One turn moves each row of this set onto another row. After a few examples, where does it send each row asked below?
K133: -13; -11; -19; -2; -8; -3; 2; -10; -28; 23; 5; 23; -27; 16; 0; -15; 22; -9; 16; -7; 18; -3
K703: -25; -32; -1; 4; -6; -1; 6; -13; -20; 11; 11; 16; -15; -23; -10; -25; 16; -5; 0; -14; 25; -31
K828: -2; 0; -10; 16; -3; 8; -5; -31; -17; -9; 24; 32; -24; -7; 16; -20; 30; -3; 5; -6; 14; -1
K859: -5; -21; 22; -17; -3; 28; 13; -10; -23; 8; 1; 25; -8; -15; 5; -17; 26; 20; 7; -1; 10; 0
K679: 1; -7; -3; -6; -4; -16; 9; -2; -6; -5; 19; 24; -7; 6; 2; -12; 45; 1; -1; 10; 34; -7
K979: 8; 1; 0; -9; -8; 10; -14; 2; -3; 16; -2; 8; -36; -16; -4; -6; 33; 16; 13; -15; 25; -15
K128: -28; -6; 3; -23; -8; 6; 3; 0; -20; 2; -2; 28; 4; -7; -12; 3; 29; 16; -5; -16; 24; -14
K326: 13; -26; -5; -15; 1; 8; 10; 12; -10; -8; 4; 14; -27; -3; 6; -9; 44; -7; -14; -22; 6; -9
K894: -1; 7; -11; -17; -17; 16; -3; 13; -20; 11; 23; 6; -7; -8; 22; -10; 25; 3; 2; -1; -5; -7
K609: -18; -26; -8; 1; -15; -1; 7; -17; -15; 15; -12; 22; -20; -32; 22; -23; 28; -10; -18; -20; 4; -8
K339: 4; -35; 3; 2; 1; 4; -1; 2; -8; -4; 31; 19; -11; -19; 27; -13; 18; 13; -14; -23; 9; -7
K620: -4; 1; -23; 1; -6; 6; -4; 5; -2; 12; -1; 4; -6; -12; 37; 6; 37; -9; -3; -3; 18; -8
K495: 1; -34; 5; 5; 6; 6; -3; 6; -15; -3; 30; 21; -9; -20; 28; -13; 19; 13; -13; -18; 7; -6
K906: -20; -18; -17; -7; -3; 6; 5; -5; -25; -1; 2; 30; -20; -4; 23; -24; 29; 8; -10; 23; 16; 6
K956: -26; -8; 5; -27; -11; 5; 5; 0; -22; -3; -1; 29; 1; -9; -7; 6; 27; 22; -4; -12; 23; -18
K473: -6; 2; -1; -1; -8; 0; -6; -9; -25; 14; 11; 17; 16; -12; 22; -5; 4; -4; 5; 0; 9; -19
K351: -19; -21; -8; 2; -12; 1; 5; -14; -10; 11; -14; 23; -20; -34; 25; -29; 31; -11; -15; -20; 4; -8
K607: -27; 6; -21; 3; -14; -10; -13; -12; -13; 2; 9; 6; 3; -22; 11; -6; 36; 2; -1; 2; 5; -25
K46: 5; 3; -3; -10; -10; 13; -10; -5; -9; 14; -1; 6; -39; -18; -1; -4; 32; 19; 12; -20; 28; -15
K43: -23; -14; 0; 0; 2; 11; -16; -22; -3; -4; -6; 16; -30; -4; 19; -10; 44; 14; -8; -22; 30; -20

K703 goes to K859
K956 goes to K339
And these:
K894 goes to K620
K133 goes to K906
K351 goes to K128

One turn moves each row of this set onto another row. After a few examples, where does it send each row asked below?
K747: -5; -16; 0; 16; 21; 3; -7; 15; 1; -19; 10; -24; 2; 10; -6; -17; -4; -12; 22; 16; -6; -14
K3: 1; -6; -17; 0; 7; 1; -15; 0; 1; -5; 10; 0; 0; -16; -4; -31; -4; -8; -3; 11; -25; -40
K531: 10; -8; -5; 0; -9; 2; -20; -7; -5; -6; 9; -6; -7; 2; -6; 21; -22; 5; -9; 19; -33; -15
K707: 10; -23; 7; -1; -13; 16; -15; 11; 1; -3; 7; -9; -14; 5; 5; -14; -1; -3; 9; 4; -1; -16
K269: -1; 12; -20; 0; -2; -13; -9; 20; 1; -6; 2; -44; -7; -10; -4; -5; -4; 7; 19; 16; -6; -30
K271: -1; 6; -10; 6; 15; -1; 14; 11; 8; 0; -2; -44; -8; -12; -9; 1; -25; 9; -5; 8; -9; -26
K678: 9; 7; -20; 11; 16; -1; 7; 1; -7; 7; -2; -28; 1; -13; -17; -18; -27; -2; -16; 16; -23; -5
K698: 14; -10; -18; 9; 3; -26; -9; 11; -19; -5; -3; -39; 10; 0; 8; -7; 4; -7; 1; 5; -1; -20
K81: 3; -5; -15; 12; 5; -17; -27; 23; 11; -15; 12; -20; 0; -4; -9; 18; 6; -7; -2; 4; -11; 10
K184: -19; -4; -26; 2; 1; -1; -16; 16; 7; -7; 11; -43; -8; -3; -4; 6; 0; -3; 5; 21; 0; -2
K735: -8; -14; 1; -7; 1; -6; -7; 1; 17; -15; 6; -13; -6; -25; -20; -20; -22; 16; -2; 17; -2; -14
K419: 20; 1; -24; 20; 1; 5; 3; -7; 3; -15; 0; 10; 1; 14; -8; 0; -1; 1; -11; 19; -2; -13
K590: -2; -3; -13; -2; 1; 0; -7; -16; -3; -4; 8; -13; 9; 0; 2; -1; -28; -17; -14; 2; 22; -13
K222: -11; 7; -10; 6; 7; 0; -8; 7; 14; 21; 22; -1; 1; 1; 15; -11; -20; 4; -4; 14; -11; -8
K246: 9; -13; -18; -1; -1; -22; 17; 4; 6; -20; 1; -19; 0; -7; -12; -2; 17; -20; -5; 10; -16; -17
K20: 13; -13; -19; 1; -3; -16; -14; 15; -1; -1; -29; -21; 4; -11; 7; -8; -17; -17; 17; 10; -24; -11
K365: 8; -2; -15; 20; 17; -6; -14; -1; -7; -15; -13; -15; 15; -31; 15; -3; -10; -10; -3; 24; -10; -8
K83: 13; 21; -2; 9; 1; -13; -17; 14; 6; 0; -6; -4; 0; -2; 18; -22; 1; 4; 1; 14; 3; -5
K729: 2; -2; -2; 14; 9; 12; -24; -3; 4; -7; 3; -4; 19; -21; -9; 7; -25; 4; -17; 16; 4; -10
K953: 10; -13; -6; 17; -20; -21; -19; 4; -8; 0; -10; -17; 0; 6; 2; 15; -13; 4; 6; -7; -13; -13
K256: 16; -6; -10; 4; 10; -3; -20; -2; -12; -2; 9; -1; -14; -23; 4; 9; -22; -4; 0; 32; 2; -30
K4: -12; 2; -6; -16; 1; -12; -3; -1; -10; 0; 3; -2; -15; -4; -2; -6; 10; -13; 3; -12; -13; -7
K644: 21; -18; -12; 8; 12; -15; -6; 3; 32; -17; 0; -13; 7; 2; -1; -10; -8; 10; 7; 5; -28; -12
K696: 16; 1; -16; -5; -3; -2; -26; 5; 3; -8; 7; 0; -18; -11; -10; 16; -27; 3; 12; -7; -3; -27
K447: 1; 14; -17; -3; 0; -13; 3; -11; 15; -6; 2; 8; -13; -11; -9; 1; -19; 15; 0; -3; -7; 2
K60: 2; 11; -5; 4; 11; -10; -4; -2; 8; 8; 7; -20; -4; -2; -12; -5; -37; -24; -15; 4; -1; 3
K690: 4; -7; 5; 6; -7; -6; 9; 15; 7; -6; 2; -18; 3; -12; -13; -9; 3; -6; 3; 37; 10; 0
K451: 12; 6; -22; 23; -12; 8; 4; 17; 16; -10; 3; -8; -12; 4; -1; -1; 0; -29; 4; 1; -13; -11
K667: 16; -4; -18; 7; 10; -12; 4; 18; 16; -26; 13; -22; -13; -2; 10; -20; -28; 11; -11; 22; -4; -13
K959: 8; -13; -8; -17; 3; 6; 4; 24; 7; -12; 10; 4; 2; -9; -5; 19; -24; -14; 2; -4; -15; -19
K293: -13; 0; -17; 2; 11; -5; -13; 12; 10; -13; -4; 0; -6; 14; -8; -5; -9; -5; -19; -9; -14; -37
K244: 13; 5; -18; 0; 0; -4; -15; 5; -9; -8; 4; -18; -1; 6; -2; 12; -3; -5; 12; -4; -40; 5
K17: 20; -10; -20; -6; 2; 1; 0; 14; 6; 5; -7; -23; 14; -18; -1; -11; -24; -13; -6; 37; -9; -20
K54: 2; -8; -30; 6; 5; -12; 3; 41; -2; -15; 16; -5; -6; -9; -15; 15; -11; -11; -1; 6; -11; -1
K199: -16; 4; -9; -10; 0; -8; -1; 9; -1; -23; 16; -7; 13; -4; 0; 7; -28; -22; 3; -7; -2; -23

K644 goes to K707
K678 goes to K269
And these:
K60 goes to K271
K747 goes to K451
K696 goes to K729
K735 goes to K690
K531 goes to K256

